In the rows, zero is written as 128.
The same turns and mirrors carry the whole set onto itself, and each row onto the other rows of its family. Which rows share a family with each named row? Give them in list order.
These 32 rows form 4 families of 8 rows each.
Mav: [110 122 140 113  94 123 122  96 167 115 114 129  99 113 128 143 122 158]
nokeg: [145  81 143 128  92 125 123 107 170 134 111 143 134 116 130 152 108 134]
zag: [151 122 157 117 120 131 131 128 154 160 127 137 130 117 133 116 167 150]
nira: [142 100 133 143 116 115 114 130 140 155 100 120 135 100 149 147 123 125]
vuruv: [118 119 150 137 135  97 114 100 143 166 122 142 115 101 144 109 145 147]
Vufo: [151 128 105 136  89  86 102 102 143 136 133 156 129 121 142 138 136 133]
Lugu: [153 114 116 160  99  92 126  91 158 147 138 160 141 115 131 140 126 135]
dur: [134 101 172 109 122 112 110 112 164 133 133 149 129 121 124 126 134 162]
vado: [130 139 107 155  92  95 125  78 156 135 133 150 114 114 132 138 129 141]
Zepi: [156 118 142 144  93 138 120 107 152 166 102 137 120 119 146 129 149 115]
danet: [166 116 128 153  86 140 128 115 156 147 112 139 125 121 128 144 139 117]
Fopas: [148 143 115 134  87 126 123 110 151 124 135 148 101 123 114 131 157 143]
rorun: [121 131 136 141 130 109 146 118 156 128 139 123 125 101 112 142 135 169]
dudam: [166 126 119 148  84 130 126 114 155 128 131 150 119 126 114 143 146 129]
Zup: [124 146 101 129  86  99 118  99 148 128 118 129 114 113 147 147 135 145]
som: [122 105 158 110 115 125 128 119 169 119 123 127 122 112 119 144 122 167]
Tovun: [155 122 157 130 109 129 118 110 150 171 113 144 126 123 147 114 163 132]
Zud: [137 131 142 113 114 139 142 132 155 144 124 125 115 111 123 125 164 159]
demub: [151 100 139 127  88 108 111  96 171 121 134 162 132 129 121 146 117 144]
Zote: [164 101 120 146 105  98 110 126 145 143 127 147 152 113 136 149 127 128]
namo: [134 140 157 127 132  93  98 114 138 144 130 135 128 120 145 121 154 154]
fur: [125  90 150 120  97 123 109  97 163 149  95 137 113 111 147 134 115 132]
muma: [123 125 146 133 122 107  98 114 134 157 100 121 114 106 158 127 140 132]
Sep: [113 141 113 147 105 109 142  94 158 125 126 123 108 102 124 146 127 154]
pas: [127 101 166 111 111 110  96  93 159 149 115 154 113 120 144 117 131 145]
labal: [125 125 153 136 143  96 125 113 149 146 145 141 127 106 123 120 147 166]
Zepor: [131 142 122 117  98 135 135 120 152 131 125 130  97 113 119 129 162 153]
rinef: [138 138 148 126 130 101 124 131 151 126 141 124 146 117 129 144 145 167]
tumun: [124 142 119 125 106 111 137 123 155 120 123 109 130 107 134 158 132 160]
kur: [128 123 135 118  84 107 106  81 167 115 128 156 105 129 127 137 125 150]
lor: [147  92 126 157 111 107 134 108 156 163 118 142 145 100 137 142 119 127]
Pez: [123 100 138 146 122 111 126 104 148 175 104 129 123  94 149 127 128 132]

Which other rows belong to the same family as rorun? vuruv, Lugu, vado, Sep, labal, lor, Pez
Which other rows belong to the same family as kur? Mav, nokeg, dur, som, demub, fur, pas
Which other rows belong to the same family as namo? nira, Vufo, Zup, Zote, muma, rinef, tumun

The same turns and mirrors carry the whole set onto itself, and each row onto the other rows of its family. Which rows share a family with each named row? Give them in list order.
These 30 rows form 5 families of 6 rows each.
Renez: [112 106 110 108 123  94 108 116 108 124 170 138 170 116 155 102 112 114
  90]
zim: [124 139 125 101 147 103 133 112 131 157 149 120 120 122 121 137 125  98
 119]
gat: [107  95 129 115 135  89 134 115 121 137 143 120 137  94 110  91 113 102
 106]
sevu: [117 137 142 105 140 124 128 113 142 144 141 106 133 129 108 144 114 113
 128]
segef: [113 159 127  92 138 104 118 106 120 133 145 137 151 139 132 163 115 114
  91]
narus: [111 151 135 101 121 124 125 106 114 109 142 131 165 130 119 158  98 116
  84]
turoz: [ 83  97 127 112 121  94 101 112 120 121 151 140 178 107 142 110 104 128
  90]
kefik: [ 84 116 132  96 141  77 114  99 140 118 135 127 175 128 108 111 108 126
  99]
pezi: [119 107 114 102 143  78 128 111 130 135 160 119 148 120 122  86 123 101
 114]
vuviz: [110 161 130 108 139 119 115  95 121 127 128 120 166 133 123 155  95 114
  88]
gebeg: [115 121 137 119 119 144 115 126 121 146 155 119 140 111 142 144 109 118
 118]
Kave: [121 119 128 114 130 140 119 124 109 154 148 132 148 100 142 151 109 106
 117]
kip: [123 137 135 105 139 114 146 109 134 133 140 107 130 121  95 130 110  98
 117]
rovem: [122 140 129 119 149 117 131  99 133 154 131 100 132 117 112 126 105  95
 117]
Batup: [116 130 123 132 124 139 111 113 107 149 147 120 148 100 153 135  95 105
  97]
Gebip: [ 95 129 134  93 141  76 128  99 125 108 128 129 166 125  95 118 107 118
  84]
fen: [124 134 133 100 151 122 133 112 130 152 132 118 141 118 108 149 115 100
 129]
zil: [108 146 141 102 125 132 113 112 126 126 144 125 160 136 128 165 106 128
 103]
Nimu: [ 92  89 128 112 136  86 117 111 138 138 147 121 153 105 120  89 113 113
 115]
Lef: [121 116 129 124 113 139 127 124 106 136 159 124 138  98 137 133 102 103
 103]
sepe: [ 98  96 119 114 135 101 110 101 111 114 160 130 180 105 145 108 108 129
  82]
kurod: [ 95 105 127 113 115 101 112 116 100 116 149 144 169  98 139 117 101 120
  74]
Kaz: [107  90 120 113 151  91 127 100 128 130 155 111 155 103 120  88 118 114
 108]
Lunu: [108 132 116  88 140  74 117  99 125 110 151 131 178 143 123 113 115 118
  90]
sak: [118 131 121 113 124 122 114 122 107 151 163 138 137 109 157 147 117 107
  99]
Lebi: [106 134 130  97 145  82 111  98 119 115 119 121 185 132 114 111 104 122
  84]
nife: [113 146 133  96 139 127 118 110 116 133 134 136 167 126 126 171 105 115
 103]
dap: [108 105 123 121 125 105 100 117  98 129 140 129 177 102 149 101 101 120
  83]
vikog: [ 98 115 125  97 154  82 122  87 131 108 143 120 180 127 112 111 112 128
  90]
vipe: [118 105 127 115 147  88 121 111 123 143 128 106 153 107 114  82 113 104
 111]

Which other rows belong to the same family as Lebi? vuviz, rovem, Batup, dap, vipe
Which other rows belong to the same family as fen? Kave, sepe, Kaz, nife, vikog
Which other rows belong to the same family as gebeg? sevu, turoz, kefik, zil, Nimu
Which other rows belong to the same family as zim? Renez, segef, pezi, Lunu, sak

The same turns and mirrors carry the whole set onto itself, and each row onto the other rows of its family. Which rows share a family with each named row? Give them in list order.
These 30 rows form 6 families of 5 rows each.
furo: [127 114 118 109 159 165 127 130 122 135 117 138 119 129 113 151 122 138
 119 108 125 127 122 130  97 119 123 121 156 107 150 137 130 123 129 134
 121]
semum: [121 131 133 136 134 114 133 134 128 131 118 123 139 157 157 100 156 125
 136 137 129 132 131 122 163 147 126 119 122 133 134 100 120 143 125 134
 144]
tef: [139 148 115 106 120 121 118 115 112 144 121 111 117 114 105 111 133 132
 157 155 135 137 120 131 131 139 123 132 103 139 123 149 141 120 159 129
 132]
dom: [128 127 105 140 102 135 120 131 137 135 162 139 139  94 136 146 108 128
 146 135 132 121 125 126 116 113  97 126 142 134 111 138 128 143 106 146
 142]
Fenus: [122 112 128 134 120 107 140 111 138 112 128 110 109 161 121 120 112 131
 109 113 154 119 117 130 114 130 125 107 107 127 124 129 115 112 150 126
 113]
tume: [129 109 131 129 120 106 138 100 139 103 122 102 112 160 134 121 105 154
 128 120 139 126 126 118 117 115 123 112 136 125 117 122 117 120 124 112
 126]
nis: [135 116 143 129 111 119 136  99 143 112 127 102 114 161 123 134 115 152
 132 109 149 131 117 125 128 127 124 111 117 138 109 126 125 125 144 116
 112]
Befaz: [134 144 121  95 137 109 109 135 135 159 146 130 128 106  95 110 137 117
 134 142 131 133 127 125 129 131 127 117 107 130 116 151 136 129 157 142
 129]
goder: [126 129 127 147 124 112 118 152 143 144 119 125 139 153 144 115 150 125
 130 126 136 132 122 128 168 150 107 111 126 124 134 109 128 146 120 140
 147]
Vovaz: [141 156 130  89 134 144 111 127 117 149 129 130 125 108 104 118 132 130
 144 155 124 135 134 114 132 132 126 124 110 133 104 148 145 130 146 137
 127]
Zal: [138 122 115 147 103 146 119 128 129 139 161 149 141  95 137 143 130 121
 141 132 126 129 121 140 122 121 112 150 133 132 133 126 109 129 127 149
 159]
beza: [127 145 131  98 118 137 109 126 114 148 113 120 134 108 105 122 146 121
 155 158 142 134 111 114 131 133 136 115 123 133 118 147 142 143 151 137
 113]
tob: [111 112 150 141 125 111 132 103 144 102 133  99 122 147 132 145 110 140
 106 110 140 135 113 126 126 116 117 117 145 132 118 117 126 117 132 134
 119]
gel: [129 126 124 129 171 157 124 148 127 125 124 117 114 114 100 146 133 146
 123 129 120 136 115 124 105 113 129 130 135  90 141 139 121 125 132 130
 132]
fesar: [112 127 133 150 145 116 131 142 126 124 124 123 134 154 149 116 159 126
 136 145 118 141 123 138 160 133 109 119 107 111 142 111 121 147 138 129
 146]
vamu: [142 148 121  91 124 123 120 120 120 148 125 117 134 104 109 104 147 128
 156 147 132 137 125 111 134 136 133 127 125 143 114 141 136 144 150 123
 134]
Mamuf: [125 123 126 128 178 168 135 145 133 130 122 116 120 137 125 139 125 140
 125 115 116 139 123 133 114 116 127 118 135 102 140 118 122 132 112 133
 114]
Tiv: [119 139 135  89 115 119 108 110 112 148 125 124 137 114 123 115 138 118
 147 155 125 131 128 131 137 127 122 117 123 152 120 145 152 130 157 139
 124]
pomi: [124 138 150 141 135 110 123 135 124 126 140 138 145 156 149 101 146 104
 131 137 144 141 123 138 140 142 107 130 120 133 143 109 140 153 137 137
 138]
sim: [129 121 112 135  92 154 115 127 141 132 156 144 133 102 138 138 101 119
 137 120 116 126 138 130 112 109 117 137 136 133 120 134 105 133 115 138
 139]
dizi: [127 114 142 131 110 114 136 103 132 110 118  98 121 156 120 131  94 139
 129 133 146 142 107 124 115 124 112 120 142 129 111 114 126 121 131 119
 113]
sapa: [121 121 125 121 172 161 142 136 125 117 128 134 119 121 120 144 131 147
 125 127 122 122 128 113 107 112 135 123 150  95 130 125 115 136 113 128
 121]
pog: [112 140  92 132 115 142 127 131 133 141 157 144 139  85 133 139 115 113
 128 120 118 134 129 125 128 128 105 140 138 135 123 136 121 139 122 154
 144]
besem: [125 135 136 143 124 123 119 144 126 127 134 128 132 153 156 119 159 106
 137 133 128 139 132 119 153 139 114 113 107 136 133 107 138 155 124 140
 156]
vor: [135 124 104 131 107 144 118 128 134 138 159 141 140  86 143 136 125 128
 143 126 131 113 132 117 110 116 129 132 142 141 124 135 114 134 109 148
 154]
Vot: [133 111 140 149 112 115 123  99 139  95 129 112 114 152 135 133 109 157
 132 125 148 125 115 134 119 112 115 124 124 123 125 138 113 107 132 129
 121]
Doved: [115 136 124 132 139 112 123 138 131 119 109 133 130 166 147 112 153 125
 122 121 133 139 126 113 159 148 102 108 117 124 140 131 136 149 136 139
 139]
tevor: [124 128 115 138 105 154 118 130 127 126 157 152 140  98 138 124 112 108
 127 125 142 113 125 134  92 116 118 138 129 134 135 145 111 133 127 148
 128]
duv: [118 121 132 127 185 136 136 139 138 129 151 134 124 133 114 141 118 137
 123 120 124 136 125 143 105 108 117 122 141  94 140 126 128 137 124 132
 114]
Zigi: [113 119 116 125 159 163 137 145 121 140 115 139 112 133 116 152 124 135
 123 130 124 117 127 127 118 124 129 112 143  84 137 122 121 127 115 134
 118]

Which other rows belong to the same family as Vot? tef, Zal, gel, fesar
Which other rows belong to the same family as tume? semum, vamu, sapa, vor
Which other rows belong to the same family as sim? nis, Vovaz, Mamuf, besem
Which other rows belong to the same family as furo? tob, Tiv, pog, Doved
Which other rows belong to the same family as pomi? Fenus, Befaz, tevor, duv

The same turns and mirrors carry the whole set onto itself, and each row onto the other rows of its family. Which rows share a family with each named row? Give them in list order.
These 32 rows form 4 families of 8 rows each.
Zit: [141 127 142 113  99 144 144 119 126 106]
gatig: [138 170 131 140 102 152 155 134 125 131]
Nibe: [127 167 107 138 150 135 156 130  98 126]
Fidi: [136 143 120 133 147 143 168 105 113 143]
lofun: [152 162 100 110 121 126 140 133 111 134]
tapi: [139 160 129 151 107 156 149 131 139 123]
Foti: [125 170 103 141 152 144 138 131 115 124]
tev: [152 116 134 124 108 151 143 113 128 109]
bikuz: [139 126 110 111 151 138 132 115 102 111]
kima: [147 123 144 108 115 160 145 116 121 123]
neb: [130 133 114 100 146 122 132 119 117 114]
zub: [126 138 138 146 134 155 171 131 115  94]
vano: [142 153 104 120 107 138 136 132 121 146]
soz: [150 128 124 105  97 150 144 115 117 112]
Bebom: [133 169 115 130 106 144 132 131 115  89]
sape: [129 136 110 100 144 138 139 125 104  95]
dazu: [153 136 135 121 137 142 172 113 114 140]
tos: [148 163 125 145 104 148 171 122 129 127]
Faru: [124 149 112 130 113 144 116 124 120  91]
buze: [126 171 110 139 152 137 162 130 115 110]
segu: [130 134 139 138 148 149 154 116 113  86]
Lopad: [131 122 118 110 146 126 147 116 100 101]
feve: [123 137 135 134 128 161 168 115 120  88]
feri: [157 155 113 115 117 134 125 121 123 139]
gug: [115 157 113 130 111 139 128 137 111  91]
fis: [125 165 100 150 140 127 145 132 112 110]
busof: [143 155 130 157 108 164 159 129 116 119]
Nupo: [144 129 118 114 144 141 178 115 119 134]
giziz: [135 146 123 125 107 143 123 143 121  90]
dav: [142 156 110 105 114 124 131 118 109 136]
Gipot: [152 135 125 133 146 150 166 122 122 143]
dofi: [120 130 125 147 144 160 159 124 120  92]

Which other rows belong to the same family as tapi? Foti, tev, bikuz, Faru, feri, Gipot, dofi
Which other rows belong to the same family as feve? lofun, soz, Bebom, sape, tos, buze, Nupo
Which other rows belong to the same family as kima? Fidi, neb, vano, segu, fis, busof, giziz

The same turns and mirrors carry the whole set onto itself, and each row onto the other rows of its family. Which rows share a family with each named row? Give them in list order.
These 32 rows form 4 families of 8 rows each.
desof: [125 136 112 129 152 155 112 114 128]
Mag: [113 115  92 151 131 116 142 138 138]
Finop: [115  96  87 128 146 126 122 136 141]
zok: [119 153 122 146 139 148 126 116 131]
vof: [104 115 130 106 128 113 122 149 155]
Dilen: [112 117 107 136 119 108 148 143 145]
vapan: [130 112 139 121 145 145 109 106 142]
Pigis: [103 123 112 137 124 106 134 143 164]
fadat: [111 155 135 129 136 142 113 120 152]
muk: [126 117 123 123 151 149 117 104 122]
gop: [123 134 130 144 139 143 135 106 122]
zaka: [118 102  92 131 131 119 142 139 132]
Niki: [130 108 133 115 152 128  98 120 144]
Neto: [107 111 112 115 122 106 131 144 161]
kabeb: [119 109 102 136 135 130 144 144 115]
rifeg: [116 138 125 113 147 150 101 116 149]
lomub: [140 111 120 143 154 136 116 118 118]
laton: [115  95 108 106 143 130 118 144 131]
fitem: [114 120  81 117 147 126 113 138 143]
Rir: [136 115 129 140 144 148 122 106 127]
nilu: [132 136 136 159 135 122 131 122 130]
vufa: [113 132  82 139 138 121 132 139 134]
bida: [113 144 149 132 131 131 127 110 146]
kivis: [105 131  98 114 138 116 114 143 162]
zakem: [115  94  98 110 133 118 127 140 146]
vitog: [129 133 144 149 132 137 130 109 137]
nedo: [105 106 105 114 136 113 117 140 167]
sog: [124 134 151 134 134 114 112 124 157]
reto: [115 124 142 109 143 139 109 107 149]
tiviv: [106 143  98 135 129 113 131 145 156]
retiz: [123 128 151 130 133 133 117 110 154]
nemuv: [108 128 125 138 119 113 146 149 138]

Which other rows belong to the same family as Finop? Mag, Pigis, muk, gop, bida, nedo, reto
Which other rows belong to the same family as desof? zok, fadat, rifeg, fitem, vufa, kivis, tiviv
Which other rows belong to the same family as lomub? vof, Niki, kabeb, laton, nilu, sog, nemuv

